Each pair is two rows. How far apart are they, by a hidden measure? 0 means very close, and 30 very far. Two or three weighted sums of its numbers give each row a place; it is the straight-line distance between the places.
"58 -50 -1 -11 29 57 -17 25 49 -25 16 0 -1 8 3 23"
"-24 56 2 -1 14 9 -10 -12 -44 13 -17 -2 15 18 1 12": 12
"14 -15 36 35 -16 -5 9 -4 21 9 7 36 -3 6 26 -8"
"-62 -61 -51 57 -11 -55 -31 -12 -31 -50 47 -70 -15 -40 -16 -23": 6
"32 -41 39 -21 0 49 -39 -10 -10 9 -6 -17 1 24 -7 -4"
"14 -21 -34 -24 -25 -18 -38 -36 -6 13 -12 -29 0 -18 -14 11": 14
"22 34 5 -23 -1 5 -18 -3 -16 -38 3 -21 -6 -9 12 12"
"-13 2 -3 -12 52 -20 17 4 2 -33 3 29 5 14 22 18": 11
"52 32 -19 -29 -11 -23 -24 -43 -33 24 -9 -23 3 -7 -14 -3"
"17 33 25 -35 -8 7 30 -36 26 39 -22 51 -13 20 -15 9": 14
"17 -45 -34 -9 -22 -44 -31 -22 5 26 -16 -30 -9 -21 -23 -11"
"-17 75 -1 22 0 43 45 37 76 11 -3 32 14 13 -5 25": 13
"-45 -21 -26 6 8 1 -40 0 -25 -10 -13 35 -14 -7 2 -2"
"18 49 7 9 -4 85 -25 18 -27 -51 -4 31 0 18 9 2": 13
"-2 -24 -18 -3 11 -7 10 2 12 -47 46 13 -5 -14 24 1"
"-53 -61 -22 39 -8 7 -1 1 -23 -49 21 -53 -14 -21 -9 -26": 22
"-17 -48 -13 1 -18 -23 -15 -34 -24 -52 11 -49 -1 -24 -11 -21"
"61 -17 24 37 30 71 55 35 18 -27 -8 2 18 3 34 13": 6
"-17 3 -17 -16 -3 -6 -32 -9 29 34 -1 54 -7 -5 9 17"
"17 50 31 -26 47 28 23 21 96 12 -22 39 -1 21 0 0": 16
"28 3 -49 3 -17 27 3 30 33 10 -4 -43 5 22 13 4"
"13 8 45 63 21 -14 43 15 35 26 8 -8 -4 25 15 1": 12
"43 89 5 30 22 24 64 10 54 33 -21 -45 18 2 24 4"
"-14 32 16 18 -19 -19 -52 23 18 13 -8 92 15 21 28 13": 21
"-25 -8 23 -12 -6 20 13 -1 -31 -23 -8 -35 2 8 11 -3"
"-32 -37 7 77 4 106 57 49 4 11 3 54 5 95 15 29": 28
"-30 -18 -37 -11 -8 -51 -7 -7 -27 -16 -1 -14 -5 -28 -3 -13"
"1 11 23 32 -6 21 -1 1 -2 8 -15 28 10 4 -5 -2": 10
"-39 -3 16 32 -8 75 17 -1 3 -29 20 51 22 10 22 7"
"-1 -19 36 -18 17 -10 -12 -6 77 59 -12 -3 16 15 10 10": 18
"-44 20 26 -48 18 21 -12 27 -14 -3 -1 9 2 -4 8 -4"
"-33 -65 0 -14 -22 4 -41 -2 -14 -1 1 -50 -3 -25 -11 -2": 18
"-36 20 -29 -40 29 -22 -39 -9 18 -18 -23 -15 -11 26 -3 -11"
"13 49 4 -11 -13 -29 50 6 16 24 -8 37 0 7 3 8": 11
"-13 -35 -23 -5 -27 -55 -4 -20 -11 -22 6 -45 5 -13 2 -19"
"-5 -3 9 78 0 38 1 -6 -26 -26 27 48 12 -20 36 23": 7
"6 49 -33 14 -6 31 22 36 62 33 -13 47 -4 -4 5 -1"
"-19 -37 -49 -38 -8 1 -37 -21 -36 23 -15 -23 -8 -6 -4 -17": 7
"-25 -19 12 60 14 -62 13 -17 12 -45 11 -7 -6 9 31 -11"
"1 -42 7 -19 -10 -38 -12 11 7 -20 -12 -6 -14 -16 8 2": 7
"-62 -65 -57 -8 -18 -34 -44 -15 -65 -52 42 -60 -8 -30 -11 -23"
"-12 33 -3 -60 -21 -20 26 1 34 -21 2 -15 -1 -19 19 -11": 10
"-57 -40 -24 -30 2 -14 -50 -10 -59 -27 9 -28 -2 -11 -20 -5"
"-13 -31 4 84 42 2 0 38 -18 5 -20 13 15 5 6 23": 19
"-10 -26 -28 5 -9 6 -30 -11 25 -23 -8 -35 -8 -4 15 0"
"-24 -1 47 11 -53 -19 20 17 15 -14 -18 -5 3 6 -13 18": 8
"-16 37 -38 31 9 -19 -9 -30 7 -32 0 3 -13 -28 -22 -5"
"65 -3 27 -31 4 1 -44 -22 -39 12 -14 1 9 3 -1 7": 7
"-38 -51 -39 17 -28 -28 -40 -19 -30 -41 3 -41 -4 -14 -21 -18"
"-29 -34 -35 -57 -27 -37 -43 -42 -50 32 -24 -44 1 -30 -24 -12": 9
"26 -33 16 34 10 58 -13 -3 -36 -31 7 62 -7 -2 -22 2"
"-33 40 28 6 13 30 36 33 5 6 11 31 -3 27 -2 7": 5
"-23 -51 -13 -20 -18 -39 14 -8 7 11 31 -59 -1 -35 6 -5"
"30 28 11 38 0 -27 -12 -11 8 -33 0 6 -13 -9 -5 0": 10
"-13 36 21 -48 -3 51 -15 -21 1 16 -11 -23 -4 -25 -14 0"
"-15 -1 -16 3 1 -32 -2 2 3 25 18 -17 -11 -7 -2 -6": 5
"-6 9 67 -11 -11 -43 17 -21 14 -5 0 54 12 7 -16 -6"
"-24 -12 -40 -35 -30 -26 -36 -32 -53 -14 -1 -43 3 -16 -23 -10": 7
"43 8 3 8 -28 -21 38 -1 22 91 -6 11 19 49 -5 24"
"7 -13 -17 -4 -5 -31 -28 -26 -21 -1 21 -6 -3 -9 -9 -18": 14
"-39 19 -2 6 -12 -20 11 -31 3 -1 -18 -27 5 -20 2 2"
"-8 -1 -37 5 -11 -24 1 -31 9 -7 9 -9 -3 -13 -5 -11": 10
"-67 -73 -70 -32 -33 -42 -71 -42 -71 -57 -3 -71 -8 -41 -28 -27"
"11 16 47 -24 -1 8 22 -7 38 -5 -15 21 15 2 4 -7": 2
"24 111 46 -4 30 16 23 25 77 4 0 34 -4 34 17 19"
"-33 -25 -28 -15 -18 -14 -53 -18 -58 -21 -14 -38 -11 -20 -21 -19": 14
"-40 -24 -26 12 -26 0 -29 8 -49 -29 12 -16 -8 -41 -13 -6"
"1 -18 12 7 14 -22 -14 -8 -33 -24 10 5 -10 -37 -5 -8": 2
"-28 -61 -41 -14 1 14 25 13 -7 -20 -14 19 -16 -4 5 3"
"-30 9 58 2 14 17 -49 4 -37 -18 -10 -25 -2 -8 -14 -3": 15
"-24 -33 -14 -15 0 -52 49 -23 -13 -43 -9 -43 -3 -20 4 -12"
"15 43 19 -44 -3 16 53 8 5 46 15 -42 -2 -21 -13 0": 10
"-27 -22 -19 -23 -14 -33 -43 -5 3 -2 9 -14 -4 -14 -6 -3"
"85 -15 -32 20 14 54 -28 16 43 20 1 -21 14 -4 19 -13": 6
"23 -26 -27 -24 1 -9 -6 -19 -46 48 -2 -39 -4 -12 -15 -8"
"-2 -47 -36 -47 -15 -27 -25 -17 -26 48 -14 -14 -4 -21 -7 -17": 6
"-4 -43 9 -7 -14 -29 -7 4 14 6 7 -25 -8 -9 -9 -11"
"-36 6 -34 -22 -10 -2 -9 -11 11 4 -12 6 -15 -13 -5 -6": 11
"60 42 22 26 0 11 61 -3 24 4 -7 -5 10 35 -12 23"
"-13 0 -17 -40 -20 -11 -12 -29 15 -1 -14 -52 3 -17 -20 -9": 10
"-39 3 -28 -30 -9 11 62 -56 8 -12 11 9 -5 31 2 -12"
"31 -5 -16 -25 27 2 34 -27 -37 26 6 -13 7 -17 0 -2": 18
"-28 -3 -4 -19 -16 -4 16 -6 -27 -89 -6 -25 -3 -6 -8 -13"
"-31 33 -1 15 3 -32 30 20 -24 22 12 5 -4 -5 2 -15": 14
"5 6 16 48 18 127 -10 56 36 -39 18 4 3 8 -1 -5"
"18 23 8 5 10 -66 18 6 -31 -21 -6 101 20 30 -19 9": 17
"-9 21 20 -21 -12 17 55 -8 0 17 -12 40 6 -1 -6 -4"
"61 -6 22 -23 9 0 56 19 27 -25 -17 -7 9 27 10 25": 4
"-1 -11 -7 -29 -12 22 -30 4 -23 -32 -6 -11 -10 -1 -3 -14"
"33 -9 -4 -21 6 10 -27 -7 -41 -22 -16 -46 -7 -6 0 -11": 6
"-60 -20 -24 -23 -17 -37 20 -5 -6 -9 26 -11 -10 -25 -6 -5"
"-3 -23 -22 -1 -8 25 -47 -18 -22 0 -9 -6 7 -8 -10 -11": 7
"-41 -1 -20 -6 -12 -26 5 -3 -47 -21 5 10 -3 -13 1 -2"
"29 -42 24 21 17 -8 31 -26 26 -9 -2 21 1 5 6 -6": 18
"-52 -29 -22 -15 -14 38 -24 -25 -46 -34 -18 -44 -8 -10 -15 -18"
"-21 11 -8 4 -7 -21 -21 -3 3 40 28 -28 -7 -9 -4 11": 20
"42 31 14 -13 13 51 -8 -9 -5 -24 -8 8 -3 28 -8 16"
"-59 -55 -48 1 -15 -66 -3 -16 -43 -50 56 -31 -13 -31 -15 -18": 12
"-14 -15 -24 64 7 14 -1 8 -18 -14 -2 20 -15 0 -11 -20"
"96 18 66 -50 0 22 33 -42 33 64 -3 -22 24 -7 -7 14": 17
"3 38 -9 -20 -18 -2 7 -9 58 98 -27 21 0 17 -7 12"
"-18 -11 15 1 34 -13 72 9 -22 -13 20 -16 -3 -14 18 24": 9
"10 -16 -18 -51 -8 -5 -27 18 -24 -10 11 -42 -2 11 -8 -5"
"22 -1 -19 15 5 -1 1 7 -14 -43 17 15 3 5 15 -13": 2
"23 -20 38 -23 37 21 28 28 17 22 21 -22 12 50 26 -4"
"12 33 22 -3 -20 -15 -45 10 41 -12 -10 -31 5 1 10 -14": 22
"-17 31 -3 1 -2 20 -42 -24 -17 -2 0 5 0 2 1 12"
"-6 -37 -2 52 5 2 -20 2 -10 -11 8 62 -10 -22 -11 -1": 7
"11 38 -7 50 7 5 20 -39 4 65 10 45 7 12 -6 -6"
"17 17 80 17 53 27 73 16 19 -1 -11 79 -3 80 -13 24": 28
"-53 -38 -33 26 -17 -16 -47 -17 -46 -55 43 -31 -5 -26 -16 -16"
"-34 -39 -37 46 -4 -38 -3 6 27 -34 35 -15 -2 -9 -6 -11": 7
"34 -4 31 -37 4 -11 -50 -11 5 -23 -15 12 -5 -20 -9 0"
"-33 51 4 -39 7 4 -21 -6 27 -9 -11 28 4 -14 -1 -11": 4
"-25 -10 -21 -44 4 -35 32 16 -9 -23 56 -27 -3 0 -3 0"
"22 85 42 8 15 7 8 -10 26 -41 -10 48 16 5 -7 0": 10
"-47 -24 11 28 -12 0 7 -3 -31 -31 15 -17 -13 7 -7 -6"
"15 -10 -5 -36 15 9 -18 1 -19 -7 3 -48 -8 -8 -11 3": 7
"-19 31 -53 19 -14 -16 -19 -10 -48 5 21 12 0 -19 -6 -1"
"-21 -10 1 37 21 -27 -38 -3 14 1 -9 60 -1 6 6 -1": 12
"56 42 27 1 -6 7 5 -19 35 34 -28 -3 19 -18 -18 -2"
"-27 6 4 -50 1 -27 13 -4 17 65 -26 -17 4 -9 3 10": 5
"20 37 -49 5 32 -74 -11 10 31 47 -23 18 -2 -10 0 15"
"-8 -39 -17 -6 -22 -34 39 -26 -38 -19 8 23 -3 -21 -6 -10": 15
"-26 3 -45 -29 -33 -5 -11 -15 -10 20 10 15 -10 -17 -8 -11"
"33 107 25 80 29 92 50 38 33 -7 -13 57 -10 32 19 23": 14
"-5 -37 -39 -50 -28 -71 16 -25 -18 61 -2 -48 -12 -28 6 -11"
"-2 5 -7 -16 -16 -40 -5 -13 -2 40 -13 19 3 -10 -11 -10": 2
"1 -21 8 -17 20 9 -27 -3 -31 12 -15 -41 8 28 -13 21"
"-20 27 -28 17 25 -28 -40 13 -19 -19 24 35 -4 6 1 -11": 25
"43 -27 102 30 46 112 -2 59 47 48 -13 27 11 19 3 24"
"-23 22 6 10 -10 1 14 2 -13 1 18 -19 -11 0 -6 4": 20
"-29 14 -30 8 0 -15 1 1 -32 29 -14 -23 10 -6 3 10"
"21 9 -68 -10 8 -7 -5 12 -27 -28 29 31 9 33 22 1": 26
"-25 -55 -22 -30 -14 -62 43 -24 -13 45 -12 -15 -2 -25 -13 -15"
"-31 -10 -23 -33 -22 -48 2 -5 14 33 6 -33 -9 -19 2 -10": 15
"-25 21 -12 29 -16 -12 -25 -2 -4 9 3 -27 6 -23 -6 0"
"54 21 36 54 -24 43 26 11 40 -39 51 -2 11 8 17 28": 12
"64 16 26 -28 -2 -60 37 23 28 16 4 -18 0 54 9 12"
"73 -28 53 28 33 -52 64 -17 -3 48 -21 5 3 15 5 11": 23
"-7 20 0 0 31 35 38 -24 -7 39 -19 48 -4 6 7 13"
"-20 -66 2 12 -9 29 -50 22 -22 -21 14 -4 1 39 2 -13": 2
"-53 -5 10 29 -24 -5 11 24 19 -46 -6 17 -6 2 -3 19"
"42 10 38 16 14 45 -9 23 22 -29 -6 12 -4 -6 -9 18": 3
"34 9 -54 56 24 -5 45 47 -8 -6 -4 20 2 56 39 -2"
"-26 -33 -22 -14 -2 30 -50 -26 -38 5 4 -34 1 -4 -25 -2": 11
"38 -25 30 20 11 28 -52 40 35 7 -9 28 3 32 1 -9"
"63 3 63 -13 32 6 7 -1 -11 5 -16 -5 -4 21 21 -15": 2
"-2 54 2 -21 11 -18 28 -16 10 -9 -20 -7 -4 4 -5 0"
"-23 32 -25 31 11 75 -19 27 -9 3 -8 95 28 23 12 40": 3
"96 38 25 6 12 -21 -2 -16 28 40 -12 23 11 -1 19 -1"
"-23 -14 -51 -48 -18 -49 3 2 13 50 0 -32 -8 -16 -12 -18": 11
"-10 27 -31 -42 -14 -22 -10 -7 -10 10 -23 -37 -6 -19 -18 -14"
"63 51 -48 66 -7 40 13 1 -15 26 -22 57 -13 27 12 12": 10
"-37 3 65 -37 12 -12 21 14 40 1 21 46 3 -9 6 18"
"0 4 -48 -54 -27 -15 -47 -37 -41 -56 -29 -36 0 -28 -21 -2": 4
"-66 -47 -15 2 -23 -48 -13 28 4 -45 2 -28 -11 -9 4 -20"
"63 16 24 -20 24 44 -117 15 -7 22 -6 -13 -3 5 -14
 11": 11
"42 -96 39 21 -6 -6 19 17 10 -11 -12 47 -13 8 1 14"
"33 -24 98 57 51 46 48 27 49 -22 11 5 9 -20 27 1": 9
"-3 15 56 51 -11 -16 25 6 36 -23 8 28 -3 7 21 23"
"-40 -33 -24 -8 5 11 -20 -9 -27 6 0 -4 -3 -25 -19 -17": 9
"-12 20 -12 8 40 35 -11 10 21 13 -5 60 18 24 0 11"
"5 -20 2 27 22 20 -15 -11 -8 -26 5 3 -1 -49 6 -18": 12
"47 0 28 -40 -7 35 12 15 -3 19 1 17 16 12 -5 7"
"14 0 22 28 40 22 -24 4 -6 -22 -7 -12 -1 4 -8 12": 8
"27 -20 -20 4 -20 3 15 16 33 -9 33 -37 -7 -7 29 1"
"30 -46 14 -32 -16 -25 -11 -37 -2 51 -2 -21 6 -8 -17 -8": 18
"0 3 -1 -14 -17 -68 -28 16 -42 -33 4 -21 -8 -9 -8 -16"
"-54 -52 -25 -32 -10 -29 -19 -28 -12 -48 1 -64 -14 -27 -1 -16": 16
"3 -5 0 -22 -18 -24 -13 -12 -25 -2 -16 -16 -6 -21 -15 3"
"32 10 -8 -12 -13 48 -48 -16 -49 -3 -23 -39 -6 2 -10 4": 9
"78 34 -13 127 37 13 34 47 4 -12 1 17 -5 -3 10 29"
"31 -10 -38 -20 -7 12 -37 -15 -20 4 13 -23 4 -34 -1 4": 10
"2 19 -30 -32 -4 7 31 15 44 7 18 -2 6 -5 21 5"
"-19 -10 -4 -43 -16 -46 -22 -20 -21 -11 3 -21 -1 -23 -6 -21": 9
"4 31 14 -21 -2 20 3 -20 42 21 -16 -10 4 -2 -10 1"
"21 1 37 -18 -5 -27 15 5 73 32 -4 -6 -6 -5 -16 -12": 5
"-29 -24 -23 28 49 1 4 16 -23 -10 -15 -16 2 20 -9 -20"
"1 -31 4 37 9 30 -23 8 -10 56 22 -3 -3 -23 -13 -2": 16
"-33 13 -20 -42 -14 18 -38 -19 -43 8 -25 -16 7 -17 -16 -3"
"15 -1 -1 -59 -25 11 -31 -37 -18 40 -24 -44 14 1 -20 -9": 7
"27 -14 23 -12 19 19 -42 5 -25 51 -16 78 20 -19 -7 24"
"-30 -32 -15 13 13 -26 6 2 -63 -4 29 11 -4 -16 13 -13": 10
"29 -35 -2 -12 -4 41 3 -17 -11 8 1 30 -7 14 -2 10"
"-65 22 -21 -10 -2 -31 8 -16 3 4 -4 10 5 -8 -12 -20": 13
"-12 -21 -8 -44 12 18 -36 -21 -9 -18 -2 -3 15 -34 -17 -2"
"19 18 0 36 49 6 83 69 35 18 4 60 -4 66 56 39": 17
"37 30 15 42 13 45 5 -22 25 12 8 -23 13 8 13 24"
"42 55 -8 -21 -26 21 -25 -19 -16 33 -28 28 -5 1 -10 -13": 17
"-26 -17 -8 59 1 -10 -28 23 -31 -55 7 5 -6 26 -3 8"
"31 45 -27 11 -10 -14 38 3 93 -17 -3 40 8 33 5 -7": 4
"8 -21 -36 -29 2 -34 -43 -1 28 17 -12 -4 -3 -17 -12 5"
"-9 -9 -3 55 -14 -14 39 -14 53 -19 -1 -6 -6 -10 15 3": 11
"-10 -15 -19 -21 5 26 -10 -32 -18 27 0 -2 1 -14 -7 4"
"-28 -1 -7 -41 -2 22 -12 -16 -12 26 -22 1 -1 -11 -9 9": 1
"-43 -35 -56 36 -23 -33 -16 -13 -36 -49 25 -44 -8 -18 -2 -21"
"9 36 32 7 -19 72 6 -16 3 18 -9 -14 13 38 6 -6": 9
"31 23 37 -6 20 -5 -63 -7 31 13 -13 -30 -1 8 -10 -13"
"48 7 -16 0 -13 10 74 48 58 8 -6 91 13 -29 20 16": 10
"-15 -44 7 -17 11 55 31 22 83 76 -1 7 5 10 19 -5"
"-26 -2 -40 54 -22 27 -11 -19 -1 -44 -3 12 -14 0 -5 -10": 13
"-21 0 -3 -6 -2 5 7 18 -14 -15 5 -19 -7 -30 1 -20"
"-11 -4 11 -30 -3 8 -23 -8 20 36 -11 45 16 -36 -7 3": 12
"-37 -23 -32 -9 18 -2 -16 -9 -12 -1 16 -14 -8 -7 10 -27"
"55 27 68 14 31 22 25 -9 50 15 -18 18 13 39 -9 10": 16
"-4 -16 -14 -18 -10 24 -40 -19 -45 -26 25 -2 11 3 -5 2"
"-46 -25 -4 21 -8 -19 -16 -6 -5 -15 0 -45 2 -10 -3 0": 17
"40 -35 -20 23 12 53 -30 39 53 -30 -1 -28 -8 -7 5 -8"
"-21 38 36 -26 -9 4 5 -18 50 -4 -8 -10 -17 49 -25 32": 9
"22 18 10 -6 -9 -37 65 40 63 -6 13 -16 -9 -34 14 -8"
"-33 13 -37 40 27 29 28 11 3 -12 23 -10 -9 13 5 19": 22
